128 stands for zero in the data rows.
Here are some points, each followed by its number:
[ 90 111 154 108 147 104 130 106 124 143 151 146 161  88 158 176 119 158
 142 136 108  76 166  97 163 152 181 101 149 146 146  87 117 114 122 160
 118 104 122 104 130 162 151 155 167 160 138 167] 0
[ 96 115 153 116 134 100 154 120 141 140 133 144 159  95 158 147 122 150
 127 141  99 113 162 116 151 130 171 112 152 147 141 124 130 112 111 156
 127 108 111 131 117 125 144 160 166 150 144 167] 1
[118 100 133 105 144 105 147 118 164 141 144 126 148 110 132 168 138 159
 141 117 103 110 144 136 144 127 137 119 145 139 138 101 121 110  94 140
 112 110  99 126 121 151 133 122 136 157 143 139] 2
[116 116 109 102 130 123 168 122 140 126 140 138 133 113 130 151 155 124
 123 114 108  86 138 115 149 163 136 124 167 136 134 115 122 103 140 153
 109 110  99 112 103 136 148 144 122 157 139 132] 3
[ 98 111 140 105 141 105 146 105 136 149 156 148 156 108 149 151 128 157
 135 134 121 107 146  95 150 135 141 102 134 139 138 103 110 109  97 153
 104 107 113 107 118 141 143 159 135 150 149 142] 4
[110 115 124 107 140  88 133 100 152 150 158 158 161 103 135 168 125 134
 143 103 120 127 138 118 152 177 160 103 156 113 119 113 121  89 120 163
 106 101 121  98 114 143 154 139 121 145 134 161] 5
[105  95 128 110 136 120 152 126 140 128 147 148 132 118 136 121 151 137
 120 108 103 115 107 107 129 147 115 104 142 158 150 119 100 119 107 140
 112 124 104 123 103 140 122 133 120 144 135 116] 6
[106 115  87 145 128 126 162 129 136 107 132 138 131 135 127 137 148 116
 110  90 107 137 116 125 125 120 119 112 165 147 150 115  96 134  96 140
 120  97 115 124 115 133 146 131 106 136 142 137] 7
[114 140  97 131 143 146 153 128 128  99 104 133 134 152 101 129 151 132
  93  84 110 147 109 133 112 156 114 123 158 142 156 141 119 124 110 115
 116 134 104 124 114 109 127 139  99 115 140  98] 8
[124 135  97 133 144 136 145 110 156 106 107 137 138 162  93 121 169 117
  94  86 114 159  91 134 123 135  79 115 143 124 147 123 111 140 103  96
 129 130  97 137 117 106 126 103 100 114  90 104] 9
[143 125  98 148 157 148 133 148 139  98 119 140 101 162  97 141 149  96
 105  79 133 150  93 180 136 139  83 118 116 123 147 144  72 132 116  97
  92 138 134 152 104  91 123 107 115 101 122  95] 10
[126 121  91 134 154 147 143 135 132 100 121 111 115 152  94 135 175  91
  88  87 137 165 101 159 127 132 104 111 151 131 152 124  75 144 107 106
 101 115 103 138  98 109 127 126  88 105 119  75] 11
[139 143  95 151 151 167 143 134 145  68 108 145 122 150  75 142 154 120
 101  72 119 148  86 139 116 128  85 133 143 141 131 129 106 141 100 113
 115 131 104 129 111 111 130  98 100 104 111  70] 12
[126 135  99 122 138 142 159 123 142  92 124 143 123 149  86 138 140 124
  85  76 109 161  94 132 146 141  96 106 136 139 158 129  87 125 103 115
 107 124 133 137 113  94 110 132  93 112 135  85] 13
[113 146 112 127 154 130 145 113 167  87 124 154 110 155 111 136 143 116
 108 116 104 133  96 134 107 135 119 120 115 139 157  98 103 126 119 128
 119 121 101 116 104 107 142 147 104 106 134  91] 14
[116 108 127 131 144 131 147 101 145 128 133 134 125 123 119 148 148 156
 113 118 112  97 129 138 133 158 124  94 150 152 110 126 104 121 113 138
 111 110  93  99 103 135 140 143 104 131 153 154] 15
[123  90 143 112 151 109 152 104 150 140 156 152 154 113 156 143 136 162
 128 133 136 117 156 109 136 153 154 113 138 124 153 116 119 115 101 151
 141 117 122 120 110 171 141 143 134 153 143 155] 16
[ 91 101 152 104 115  88 122 114 137 178 169 128 146 109 155 125 112 146
 138 132 114  98 169  90 150 137 173 117 153 147 140 134 152 106 100 172
 122 111 122  89 112 162 153 168 156 160 140 187] 17
[107 107 152 102 128  89 136 101 133 152 165 137 139  82 168 158 106 138
 121 146 106  95 161 112 152 135 156 114 154 152 129 122 139 107 112 133
 120 118 107 130 100 179 150 148 157 167 143 159] 18
[104 102 130 116 130 107 134 110 138 156 146 151 153  75 149 132 117 178
 119 153 120  94 152  84 149 153 148 118 160 137 156 115 141  89 133 135
 126  99 117 108 117 171 141 157 133 153 131 150] 19
[111 108 130 137 142 109 127 104 134 142 166 138 156  92 169 123 113 152
 128 140 105  72 141  97 130 142 149 113 138 136 151  87 115 110 138 148
 120 119 121  94 140 177 153 156 144 144 153 162] 20
[102 102 161  95 128  98 133 108 133 164 171 136 146 111 169 130 137 144
 123 110 113 101 143  99 160 163 146 116 116 126 142 113 118 110 106 163
 104 102 102 103 126 153 138 162 141 158 167 179] 21
[ 97 115 125 103 137 115 132 108 136 116 148 135 148  99 161 134 123 149
 134 149 126  88 156 105 142 150 145 105 129 137 145 101 120 106 111 144
 109 124 111  99 107 154 158 157 149 149 154 154] 22
New points follow, each followed by the numbers of its three nearest points above by angle, seen from the average point of the numbered points, nearest first.
[117 122 117 117 136 130 134 112 141 130 123 125 150 116 141 139 141 154
 127 117 107 119 133 121 151 136 136 102 136 146 131 108 109 106 121 144
 111 104  89 111 123 149 145 143 130 133 128 143] 0 22 20
[114 128 141  88 169 112 137  97 134 138 151 124 161 105 152 138 135 156
 129 121 115 111 162 121 128 143 163  97 138 152 166  85 112 115 106 141
 119 107 111 124 124 146 143 156 137 148 161 162] 0 4 22
[115 118 136 116 137 101 123 103 164 108 124 137 147 117 132 135 138 130
 108 131  92 116 156 103 153 136 142 126 144 126 157 123 123 121 120 140
 102 115 102 108 110 152 130 123 143 166 138 137] 18 1 22
[121 106 145 109 148 104 149 119 139 144 156 146 151  92 144 152 137 152
 142 140 128 123 136 100 146 140 147  95 141 143 145 102 143 116 124 160
  97 117 115 120 123 166 127 136 142 149 133 156] 0 4 16
[ 97 125 129  99 153 101 124  84 129 143 138 141 140 120 130 168 142 151
 102 125 116 108 145 117 145 131 155  93 152 153 140 122 118 131 128 164
 118 115 113 110 118 152 157 152 137 155 163 133] 0 4 18
[ 96 112 146  99 152 122 151 133 129 151 153 141 135  99 161 139 137 125
  92 128 111 107 144 108 145 147 143 130 137 144 121 115 135 109 116 130
 125 136 123 108 114 122 153 144 128 152 138 160] 18 17 1
[123 124 110 112 144 123 148 122 146 119 121 151 130 116 123 140 159 127
 105 127 120 131 123 117 144 137 137 120 139 136 158 102 120 133 120 126
 121 109 110 112 105 125 145 141 103 144 153 132] 14 11 8
[115 112 124 123 146 120 142 111 140 112 123 137 144 127 128 128 146 133
  93 109 111  95 128 118 135 133 129 111 134 140 156 104 109 118 114 146
 106 119 126 111 100 124 139 129 125 129 118 151] 9 14 10
[110 111 130 109 132 124 147 100 139 151 122 145 161 115 126 137 157 145
 115 106 116 137 128 115 143 139 125 115 129 137 131 125 115 133 102 127
 114 111 111  97 110 144 130 142 107 159 149 133] 21 15 4
[136 118 115 121 130 138 142 111 154  94 129 156 140 154 116 141 165 119
 118 115 127 121 122 125 111 141 115 107 148 144 143 111 105 123 114 128
  99 115 110 132 126 129 148 126 118 120 122  89] 12 9 11
